In the data rows, zero lies at 4.5, halfway between 4 and 5.
Here are some numbered points:
np.array([6, 7, 4, 5, 8, 4, 6, 6, 5, 4, 4, 2, 5, 6, 3, 2, 6, 5, 6, 3, 4, 7, 4, 6]) 0
np.array([4, 2, 3, 3, 6, 3, 4, 4, 3, 3, 4, 1, 2, 5, 1, 6, 1, 3, 4, 4, 3, 3, 4, 3]) 1
np.array([5, 5, 3, 2, 4, 5, 5, 3, 3, 3, 4, 3, 6, 4, 3, 2, 5, 6, 4, 4, 6, 5, 4, 6]) 2
np.array([7, 5, 4, 6, 5, 6, 6, 4, 5, 6, 5, 5, 4, 4, 3, 1, 5, 5, 4, 6, 5, 4, 3, 4]) 3
np.array([3, 4, 6, 6, 2, 4, 3, 4, 7, 4, 5, 5, 4, 3, 6, 6, 4, 3, 4, 5, 3, 2, 3, 3]) 4
np.array([4, 4, 6, 3, 1, 5, 5, 4, 4, 5, 4, 7, 4, 2, 6, 4, 2, 3, 2, 3, 6, 2, 5, 4]) 5
np.array([3, 5, 4, 3, 4, 4, 6, 4, 4, 5, 3, 5, 4, 5, 4, 1, 5, 7, 4, 3, 4, 5, 5, 3]) 6
np.array([4, 4, 5, 3, 2, 6, 4, 4, 2, 4, 4, 7, 3, 5, 5, 6, 1, 3, 3, 5, 3, 4, 6, 2]) 7
np.array([6, 6, 6, 5, 4, 5, 5, 5, 6, 4, 4, 4, 6, 4, 3, 3, 5, 6, 6, 3, 7, 5, 4, 7]) 8
np.array([4, 4, 7, 8, 7, 2, 4, 8, 8, 7, 5, 4, 6, 6, 8, 9, 5, 3, 8, 6, 4, 6, 6, 5]) 9
np.array([7, 5, 6, 7, 6, 5, 5, 6, 5, 6, 6, 6, 5, 4, 7, 4, 6, 4, 6, 6, 6, 7, 5, 7]) 10
np.array([4, 4, 2, 6, 6, 5, 4, 6, 3, 4, 4, 4, 4, 4, 3, 5, 3, 1, 3, 6, 3, 4, 2, 3]) 11
np.array([2, 3, 1, 4, 4, 7, 1, 5, 1, 5, 4, 5, 4, 4, 5, 7, 2, 3, 2, 7, 2, 2, 3, 0]) 12
np.array([5, 5, 6, 7, 9, 5, 5, 7, 6, 8, 4, 7, 7, 7, 6, 8, 5, 5, 6, 5, 5, 7, 6, 5]) 13
np.array([4, 5, 3, 4, 5, 4, 6, 5, 4, 6, 2, 4, 5, 4, 5, 1, 6, 5, 4, 1, 4, 5, 2, 5]) 14
np.array([1, 2, 2, 3, 3, 1, 4, 3, 5, 2, 3, 0, 3, 3, 2, 1, 8, 5, 4, 4, 2, 1, 2, 3]) 15
np.array([6, 5, 7, 7, 6, 5, 6, 6, 6, 6, 5, 7, 5, 6, 6, 8, 4, 4, 7, 5, 7, 7, 7, 6]) 16
np.array([3, 5, 5, 3, 3, 5, 5, 5, 4, 3, 4, 4, 6, 3, 6, 2, 7, 6, 4, 4, 7, 6, 5, 5]) 17
np.array([5, 5, 4, 4, 5, 6, 3, 6, 3, 4, 5, 6, 5, 4, 3, 4, 4, 5, 5, 6, 7, 6, 5, 4]) 18
np.array([3, 5, 5, 4, 3, 5, 5, 6, 3, 4, 4, 6, 6, 3, 5, 4, 4, 4, 4, 6, 6, 4, 5, 3]) 19
np.array([3, 6, 3, 5, 4, 5, 4, 5, 4, 5, 4, 6, 6, 4, 6, 6, 3, 3, 3, 4, 2, 5, 5, 3]) 20
np.array([5, 3, 4, 8, 6, 5, 3, 5, 6, 5, 4, 4, 6, 5, 4, 5, 6, 3, 5, 6, 5, 5, 4, 3]) 21
np.array([1, 2, 2, 5, 2, 2, 2, 5, 4, 1, 5, 0, 1, 4, 4, 6, 4, 1, 4, 6, 1, 0, 3, 2]) 22
np.array([3, 5, 7, 6, 8, 3, 2, 5, 9, 5, 6, 3, 6, 8, 7, 7, 8, 6, 9, 5, 4, 8, 5, 6]) 23
np.array([4, 2, 4, 5, 4, 1, 3, 6, 6, 2, 6, 0, 1, 4, 3, 8, 4, 2, 6, 6, 3, 2, 4, 6]) 24
np.array([4, 3, 2, 5, 6, 4, 2, 5, 3, 4, 4, 3, 2, 4, 3, 5, 3, 2, 3, 6, 3, 2, 3, 2]) 25
np.array([6, 4, 5, 2, 4, 5, 6, 2, 4, 5, 4, 5, 4, 5, 3, 4, 3, 5, 3, 3, 7, 5, 6, 5]) 26
np.array([5, 7, 3, 0, 4, 6, 6, 4, 0, 2, 4, 5, 5, 3, 5, 2, 3, 8, 3, 3, 5, 6, 6, 6]) 27
np.array([8, 7, 8, 9, 9, 5, 6, 6, 9, 9, 7, 9, 6, 8, 7, 8, 5, 5, 8, 7, 6, 7, 5, 6]) 28
np.array([1, 2, 2, 2, 2, 2, 3, 2, 3, 1, 4, 0, 2, 3, 3, 2, 7, 5, 4, 4, 1, 1, 3, 4]) 29
np.array([4, 5, 4, 5, 2, 6, 4, 7, 4, 6, 5, 5, 5, 3, 6, 5, 3, 3, 4, 6, 4, 4, 5, 4]) 30
np.array([4, 5, 5, 9, 9, 4, 4, 7, 7, 8, 5, 5, 6, 6, 6, 8, 5, 5, 6, 7, 3, 6, 4, 2]) 31
np.array([4, 7, 6, 6, 9, 4, 5, 6, 7, 5, 5, 2, 6, 6, 5, 3, 8, 7, 8, 4, 7, 7, 3, 9]) 32
np.array([8, 7, 8, 8, 9, 5, 6, 6, 8, 9, 6, 7, 6, 7, 6, 7, 6, 6, 7, 6, 7, 7, 6, 6]) 33
np.array([5, 5, 6, 6, 6, 5, 5, 4, 7, 6, 4, 6, 5, 6, 5, 4, 6, 8, 5, 5, 8, 4, 4, 5]) 34
New points follow, each followed by the number of its nearest point above by angle.
np.array([3, 5, 3, 5, 4, 5, 4, 6, 3, 3, 4, 4, 5, 3, 4, 6, 3, 4, 4, 5, 4, 4, 4, 3]) : 12
np.array([4, 4, 4, 2, 2, 4, 4, 0, 4, 3, 5, 5, 3, 5, 4, 2, 7, 7, 4, 4, 2, 4, 3, 4]) : 29
np.array([5, 5, 3, 2, 3, 6, 5, 3, 3, 1, 5, 6, 5, 4, 3, 4, 2, 7, 3, 6, 6, 4, 7, 4]) : 27
np.array([5, 4, 3, 4, 4, 4, 5, 5, 3, 7, 4, 6, 4, 4, 6, 3, 4, 3, 4, 4, 3, 4, 3, 4]) : 14
np.array([6, 5, 7, 4, 4, 5, 5, 5, 5, 4, 4, 6, 5, 3, 4, 3, 5, 6, 5, 4, 8, 4, 6, 5]) : 8
np.array([3, 5, 2, 2, 3, 6, 4, 3, 3, 1, 4, 4, 4, 4, 3, 4, 1, 6, 3, 5, 5, 3, 6, 5]) : 27
np.array([5, 5, 5, 7, 5, 5, 4, 6, 6, 6, 6, 6, 5, 5, 5, 6, 4, 5, 5, 7, 7, 3, 4, 4]) : 28
np.array([4, 2, 4, 6, 3, 4, 4, 5, 5, 5, 5, 3, 4, 5, 5, 8, 4, 1, 5, 6, 4, 4, 5, 5]) : 24
np.array([6, 4, 4, 4, 4, 2, 5, 3, 2, 3, 4, 3, 0, 4, 3, 3, 2, 2, 4, 3, 3, 2, 4, 5]) : 1
np.array([4, 6, 2, 2, 6, 7, 4, 3, 1, 4, 4, 6, 5, 5, 5, 4, 3, 6, 3, 4, 6, 6, 4, 5]) : 27
np.array([4, 2, 6, 8, 5, 4, 2, 7, 6, 6, 5, 5, 5, 4, 6, 9, 3, 1, 6, 8, 5, 4, 5, 3]) : 9
np.array([3, 5, 2, 1, 4, 5, 4, 5, 0, 1, 5, 4, 5, 4, 4, 5, 3, 5, 4, 5, 3, 4, 5, 4]) : 27
np.array([0, 0, 2, 2, 0, 2, 0, 4, 2, 0, 5, 0, 0, 3, 3, 9, 1, 1, 3, 6, 1, 0, 4, 1]) : 22
np.array([2, 3, 4, 4, 3, 5, 2, 6, 3, 3, 5, 5, 4, 4, 5, 7, 1, 3, 4, 7, 3, 2, 4, 2]) : 12
np.array([6, 6, 5, 6, 7, 6, 6, 5, 4, 7, 3, 8, 6, 5, 5, 4, 3, 4, 4, 4, 4, 6, 5, 4]) : 13
np.array([4, 5, 2, 3, 4, 5, 5, 4, 1, 3, 4, 4, 4, 2, 5, 2, 4, 5, 4, 4, 5, 5, 4, 6]) : 27
np.array([3, 6, 3, 5, 4, 5, 4, 5, 4, 5, 4, 3, 6, 3, 5, 6, 4, 3, 3, 3, 3, 4, 4, 4]) : 20
np.array([6, 6, 6, 6, 5, 5, 7, 5, 6, 6, 4, 5, 6, 3, 3, 0, 7, 6, 6, 3, 7, 6, 3, 7]) : 8
np.array([2, 4, 5, 4, 3, 3, 4, 4, 7, 4, 4, 3, 5, 4, 5, 3, 7, 6, 4, 4, 2, 3, 3, 3]) : 15
np.array([7, 7, 6, 5, 6, 5, 8, 6, 6, 6, 4, 4, 6, 4, 4, 1, 7, 7, 6, 2, 7, 7, 4, 7]) : 8
np.array([4, 6, 3, 5, 8, 2, 5, 6, 5, 2, 4, 0, 4, 6, 5, 1, 6, 5, 6, 2, 4, 7, 3, 7]) : 0
np.array([4, 5, 4, 5, 2, 6, 4, 6, 4, 4, 6, 5, 5, 4, 5, 5, 5, 4, 4, 6, 5, 4, 5, 5]) : 30
np.array([6, 4, 6, 6, 4, 6, 5, 5, 4, 7, 5, 8, 5, 4, 3, 6, 3, 4, 4, 7, 6, 4, 6, 3]) : 16
np.array([6, 6, 5, 6, 5, 6, 6, 4, 6, 6, 5, 7, 6, 5, 4, 2, 6, 7, 5, 5, 7, 5, 3, 5]) : 34
np.array([3, 6, 3, 1, 3, 6, 4, 3, 1, 2, 5, 5, 4, 4, 4, 4, 3, 7, 4, 5, 3, 4, 6, 5]) : 27
np.array([4, 4, 4, 5, 3, 5, 3, 4, 5, 3, 6, 3, 5, 4, 5, 7, 3, 3, 5, 7, 5, 4, 4, 5]) : 24
np.array([4, 6, 4, 6, 5, 5, 2, 6, 5, 3, 6, 3, 5, 5, 5, 5, 6, 4, 6, 5, 5, 6, 5, 5]) : 23
np.array([3, 5, 4, 4, 4, 4, 5, 3, 5, 2, 4, 4, 5, 5, 5, 5, 4, 7, 5, 6, 4, 3, 6, 3]) : 29
np.array([4, 4, 4, 5, 3, 4, 3, 6, 4, 4, 5, 3, 5, 4, 3, 6, 4, 2, 4, 6, 1, 3, 5, 4]) : 22
np.array([6, 5, 4, 5, 2, 6, 6, 5, 5, 7, 4, 7, 5, 4, 4, 3, 5, 4, 2, 5, 5, 5, 5, 3]) : 3
np.array([6, 5, 4, 3, 3, 6, 5, 4, 3, 3, 5, 5, 5, 3, 4, 4, 3, 5, 3, 4, 6, 5, 5, 6]) : 27
np.array([4, 4, 4, 5, 5, 3, 5, 5, 5, 5, 4, 2, 5, 5, 6, 6, 5, 2, 6, 4, 2, 5, 4, 5]) : 9
np.array([1, 5, 5, 4, 4, 4, 2, 4, 7, 3, 5, 1, 5, 5, 6, 4, 8, 8, 6, 4, 3, 4, 4, 5]) : 23
np.array([5, 6, 5, 4, 6, 3, 6, 4, 8, 4, 5, 2, 6, 5, 7, 3, 9, 6, 5, 1, 4, 7, 3, 8]) : 32
np.array([6, 4, 5, 6, 4, 5, 5, 4, 6, 5, 5, 5, 6, 4, 4, 4, 5, 4, 5, 4, 6, 5, 4, 5]) : 8
np.array([6, 6, 4, 3, 5, 4, 7, 6, 4, 6, 3, 4, 5, 5, 6, 2, 4, 5, 5, 2, 4, 6, 4, 6]) : 14
np.array([6, 4, 4, 7, 5, 7, 3, 7, 3, 5, 5, 8, 4, 4, 5, 6, 2, 3, 5, 7, 7, 5, 5, 3]) : 18
np.array([3, 4, 5, 3, 3, 4, 4, 2, 4, 2, 4, 4, 3, 5, 3, 3, 6, 7, 4, 3, 4, 3, 4, 5]) : 29
np.array([7, 6, 5, 5, 6, 6, 7, 5, 6, 6, 3, 5, 8, 3, 3, 0, 7, 8, 5, 3, 8, 7, 4, 6]) : 8
np.array([6, 5, 4, 2, 5, 3, 6, 3, 3, 4, 5, 3, 2, 5, 3, 4, 3, 3, 4, 2, 3, 4, 4, 7]) : 1
np.array([5, 4, 5, 3, 4, 7, 4, 4, 4, 4, 5, 8, 4, 5, 1, 6, 3, 7, 4, 7, 8, 4, 7, 3]) : 18
np.array([5, 4, 6, 4, 5, 4, 5, 3, 4, 7, 3, 4, 6, 5, 5, 2, 6, 4, 5, 2, 4, 7, 4, 6]) : 14
np.array([5, 5, 5, 4, 2, 6, 5, 4, 4, 4, 4, 9, 4, 3, 6, 4, 2, 5, 2, 4, 7, 4, 6, 3]) : 5
np.array([3, 5, 5, 1, 3, 2, 4, 1, 3, 2, 5, 3, 2, 5, 5, 2, 7, 7, 4, 2, 2, 4, 4, 5]) : 29
np.array([2, 5, 2, 3, 3, 5, 3, 3, 2, 3, 4, 4, 4, 4, 4, 5, 2, 5, 3, 6, 3, 2, 6, 3]) : 12
np.array([7, 4, 6, 5, 4, 4, 5, 4, 5, 5, 4, 4, 2, 4, 3, 4, 3, 5, 4, 4, 6, 3, 6, 5]) : 26
np.array([4, 3, 4, 8, 4, 5, 1, 7, 6, 4, 7, 3, 4, 4, 3, 9, 4, 2, 5, 9, 5, 2, 4, 4]) : 24
np.array([4, 4, 4, 1, 3, 7, 3, 2, 1, 4, 4, 6, 5, 5, 4, 2, 3, 5, 3, 4, 4, 6, 5, 3]) : 27
np.array([4, 4, 4, 5, 1, 6, 3, 6, 3, 6, 5, 5, 6, 3, 4, 5, 4, 2, 3, 6, 3, 3, 4, 3]) : 30
np.array([2, 3, 3, 4, 3, 5, 3, 3, 2, 3, 5, 6, 2, 4, 2, 6, 3, 4, 3, 7, 4, 1, 5, 1]) : 12
np.array([5, 5, 3, 6, 6, 5, 4, 5, 5, 6, 6, 5, 6, 5, 6, 5, 5, 4, 5, 7, 4, 5, 3, 4]) : 31
